One vector is turned by the same rotation once a tick. Each row is the vector after some number of ticks, and that number follows the row.
The counts run from 0 to 710.
[105 113  92 136 136 124 150  91 131 150 172 130 105 151 145 125 122  68
  57 139 113 120  90 127 174 156 145  93 151  92 122 150  97 128 144  87
 126 112 124 116 117 145] | 12
[127 121 150 146 101 151 114  75 178 141 130 113 158 102  94  95 142 124
  57 124 127  99  88 119 166 141 144 110 160 107 162 103 157 141 130  98
 127 113 109 110 104  91] | 180
[ 97  99 157 150  83 143 154 134 181 137 146 152 118 107 149 145 131  93
 107 101 144 142 150 106  89 135 107 116 110 134 112 154 115 163 164  66
 149 178 132 144 134 171] | 389
[ 61 102 124 167 112 131 178 129 137 133 166 133 114 111 130 193 110 136
 122 134 149 131 117 144  96 138  97 154 146 135 138 109 169 117 114  74
 174  85 121 126 100 130] | 639
[143 107 153 151 102 143 172  98 155 145 158 120 140 106 119 167 138 145
 106 151 169 109  56 113 195  93 127 166 126 101 132 123 151 143 138 123
 120 113 124 124  95  98] | 598
[130  93 149 131  82  91 143 128 110 126 180 114 134 154 129 159 139 122
 102 121 137  86 140  76 141 111 153 130 111 150 100 173  71 164 137 113
  83 152 125 101 127 135] | 410
[133 101 115  94  62 115 125  96 123 171 148 174 131 150 100 142 132 117
  89 152 138 169 132 112 120 156 128 108 135 115 130 154 100 174 159 102
 122 125 133  70 115 162] | 204
[113 106  78 182 122  94 142 129  95 142 165 148 112 141 129 136 137  90
  97 124 149 116  79 124 115 163 155 134 186 104 101 173 132 136 156 107
 148  96 107 119 118 123] | 435
[107  65 129 144 143  92 148 126 164 114 170 114 144 140 141 131 119 116
  87 166 141 139  47 132 155 142 138 149 140 115 120 106  93  85 129  85
 140 110 158 134 121 145] | 400
[ 59  88 157 163 103 123 107 109 124 149 167 127 134 103 115 100 127 132
  87 171 132 115 119 109 170 104 122 141 109 154 109 145 146 130 130 120
 141 116 197 123  94 138] | 232
[ 97 102 124 164 118 103 123  80 169 129 140  89 149 136 124 153 130 125
  72 125 122  86 168 109  99 166 120  89 172 161 116 140 146 145 116  95
 170 148 109 132 135 129] | 660
[102 109 103 127 110 131 143  68 127 129 181 139 124  99  90 135 117 153
  46 132  93 113 107 139 163 136 149  88 143 140 135 143 132 119 144  85
 135  87 161 120 131 100] | 510
[110 104 134 116  96 112 146 152 136 108 170 154 105  77 115 132 156 115
 117 134 161 165  94  95 116 116 129 157 102 135 136 165  88 105 188  80
 116 135 177 131 112 142] | 391
[121  81 142 181 109  83 103  85 123 165 149 152 152 117 122 125 102 139
 121 130 158 110  86  89 126 167 101 115 160 139 125 150 153 111 122 145
 149 102 162 142 108  82] | 619
[ 96 103 141 122  93 109 116 102 114 171 147 134 153 157 151 110 125  75
 107 149 122 127 136  94  90 177 101  80 186 145 138 142 133 145 110 106
 143 105 110  76 103 118] | 329
[129 112 179 113  93 123 139 104 115 195 179 123 154 133 154 144 142 110
 154 175 135 144 105  75 118 104 108 148 124 157 101 157 130 156 142 101
 133  94 135 115 110 121] | 614
[132 142 118 125 114 143 169  87 151 102 124 126 124  97 118 138 186  83
  91 120 174 132 103  95 109 140 146  81 133 130 161 171 145 130 194  97
 120 114 112  94  92 136] | 185
[126  93 133 129 141 102 115  97 133 173 143 130 146 132  93 156 103 124
 109 137 125 153  52 108 139 152 132  93 185 119 146 133 115 109 131  94
 131  71 118 113 100 116] | 195
[124 101 106 117  81 132 156 134 175  73 162 120 102 119 105 151 161 147
  64  94 170 132 144 146 138 150 151 115 132 120 143 146 115 130 168  82
  96 153 108 109 107 126] | 683
[107  98 128 150 129 128 129  69 135 119 152  88 147 110 146 130 155 129
 108 126 171  86  82 109 169 129 122  99 158 133 154 139 150 101 116 126
 105  92 125 111  79  86] | 326
[121 123 129 146 112  93 112 151 121 149 152 157 105 140 164 125 116 112
 108 118 153  59  77  71 117 162 100 143 173 117 136 116 149 125 135 105
 164 137 124 146  97 111] | 156
[120  97 141 133  57 134 101 148 161 126 171 135 128 132 161 117 149 161
 102  87 182 117 120 104 123 166 116 152 150 125 134 103 171 141 154 103
 126 160 103 141 112 104] | 148
[ 83  51 135 206  96 110 139 104 139 114 152 140 153 108 134 114 113 118
  96  76 136 117  97 132 122 181 150 132 155 131 128 129 147 134 142 127
 134 148  97 142 145  90] | 420
[109  94 154 154  83 112 141  96 127 127 130 124 169 109 151 100 128  98
 114 177 152 121  56 119 122 138  96 165 142 123 141  92 130 121 113 132
 152  94 133  96  98 110] | 605
[ 51 106 164 137  79 152 161 121 158 121 155 101 120 112 128 112 100 105
  63 106 105  97 135 148 163 118 117 135 122 115 147 121 119 154 138  93
 131 149 117 120 102 115] | 696
[164 104 131 174  93 107 170 133 186 136 142 159 135 134  87 186 144 143
  99 118 162 148 126 104  86 156 133  84 140 133  84 145 140 129 140  98
 147 130 136 129 135 108] | 96
[106 102 126 133 113 122 180  70 144 134 187  85 140 141 172 179 118 109
 122 104 163 105 115 161 125 143 126 129 161 118 171 159 151 137 163 107
 135 130  94 116 121 127] | 309
[106 100 156 127 102 119 138 159 126 101 193 105 109 100 150 135 165 152
 130 125 164  88  93  81 127 123 124 158 120 160 108 149 136 104 149 111
 107 120 122 132 110  79] | 134
[113 106 126 149 101 105 112 125 132 151 157 140 128 125 157  88 122  90
  97 151 133 107  84 132 126 171 108 173 185  97 117 147 135 120 172 102
 186 141 138 148 117 114] | 289
[130 124 135 165 120 123 119  77 144 206 146 139 146 150 101 173  95 139
  97 132 129 109 123  93 144 115 126 127 150 113 132 129 163 183 109 108
 153 129 125 119 132 145] | 64
[ 98  96 139 151  98 113 129 162 141 132 179  95 151 159 167 135 141  99
 131 139 178 152 114 127  96 144 125 180 159 106 149 113 134 125 113  81
 145 109  89  94  93 130] | 440
[130 110 159  98  86 113 180 118 115 147 171 134 115 165 181 140 155  95
 118 160 168 113 110  93  90 156  92 130 108 142 138 150 150 151 175 116
 133 143 136  98  99 117] | 316
[ 81  71 100 139 146 103 122  98 128 130 189 102 124 131 195 101 144  98
 116 148 146 137  97 101 147 167 116 137 164 137 128 146 150 107 141 112
 139 138 119 159 122 132] | 143
[114  95 133 153 136  72 149 146 130 101 176  96 133 122 131 152 141 143
  98 167 142  88  61  87 138  99 147 186 135 131 123 121 121 100 128  91
 139 117 137 144 109  97] | 267
[121  85 105 144 108 109 168 124 143  71 172 133 124 117 131 106 172 118
  70 140 145 148  90 112 132 166 144 110 144 144 108 104 116 108 114 111
 117 105 102 119 138  88] | 128
[144 111 108 149  75 119 165  94 158 109 181 175 130  88 112 111 125 133
  85 102 168 126 127  76 145 139 116 104 117 129 120 134  99 148 122 104
 114 155 167 152 163  89] | 113
[ 88  94 134 199  96 139 133 159 154 154 166 168 116  91  84 150 109 147
  96 119 127 142 119  86 164  98 122 135 132 121  85 116 132 147  93  82
 130 122 121 153 123 109] | 247
[127  97 136 148 149 102 171 150 150 116 158 136 120 135 103 167 144 122
 107  91 133 141  76  65 103 141 172 128 126 126 156 128 141 130 165  95
 124 126  99 135 139  88] | 559
[175 131 109 143  70 138 146  94 170 148 164 152 142 115 157 121 145 111
  88 100 171 112 101 111 107 144 135 121 182 106 109 144 114 156 151  85
 144 136  98 131 144 116] | 296
[126  91 131  86  91 124 137  97 116 130 178 131 136 133 201 117 171 107
 108 137 161 112  71 105 139 132 128 151 136 149 127 131  92 147 161 102
 120 128  96 104 117 166] | 18
[121  98 164 142  82  99 113 185 143 164 135 142 117 136  80 122 126 106
 106 149 135 143  93  64 140 138 124 132 153  95 120 126 107 154 133 111
 110 136 114 114  75  98] | 578
[112  46 115 157 133  80 134  95 154 126 168 104 153 162 159 144 112 105
  77 159 131 130  85 130 162 146 126 122 146 134 115 125  87 110 120 110
 144 150 141 134 128 164] | 401
[ 64  59 137 130  72 113 147  74 119 113 156 109 160 110 101 151 124 128
  92 135 145 135 151 106 150 129 125 109 108 160 149 147 101 145 114 119
  97 133 137  74 101 150] | 219
